The rows below fall into families. The same turns and mirrors carry the whole set onto itself and the rows of a family onto each other. For each named row, which other rows are in its family? Write them in the order they are listed.
These 16 rows form 4 families of 4 rows each.
Z_425: [  90,   -9,  -97,  236,  335,  321,  242,   28, -120]
Z_519: [  63,  -57,  241, -437,   42, -343,  237, -100,   80]
Z_81: [ 245,    4,  184, -358,  178, -399,  136,  -65,  112]
Z_835: [  38, -118,  383, -224,  533,  137,  188, -136, -233]
Z_173: [-111,  -19, -100,  116,  291,  383,  314,    4,  -95]
Z_537: [  92,   97, -257,   87,  -24, -192,  127,   81,  167]
Z_157: [ -77,   85, -217,   20,  -54, -205,    9,   60,  161]
Z_164: [ 238, -105,  342, -182,  537,   89,  244, -114, -177]
Z_584: [  39, -113,  338, -344,  500,  150,  346, -128, -151]
Z_147: [  49,   22,  154, -503,  139, -347,  230,  -91,  136]
Z_439: [ -97,   23, -193,    9, -189, -131,  203,   43,  160]
Z_686: [-102,  -93,  -17,  163,  172,  388,  317,  -17, -132]
Z_611: [-100,   94, -273,  -47,  -70,  -98,  203,   63,  202]
Z_97: [-125,  -26,  -80,  220,  293,  345,  156,   18, -130]
Z_692: [  46, -176,  411, -278,  372,  150,  352, -173, -196]
Z_599: [  74,  -10,  239, -425,  184, -389,   72,  -83,   54]

Same family as Z_686: Z_519, Z_439, Z_692
Same family as Z_599: Z_835, Z_157, Z_97
Same family as Z_425: Z_81, Z_537, Z_164

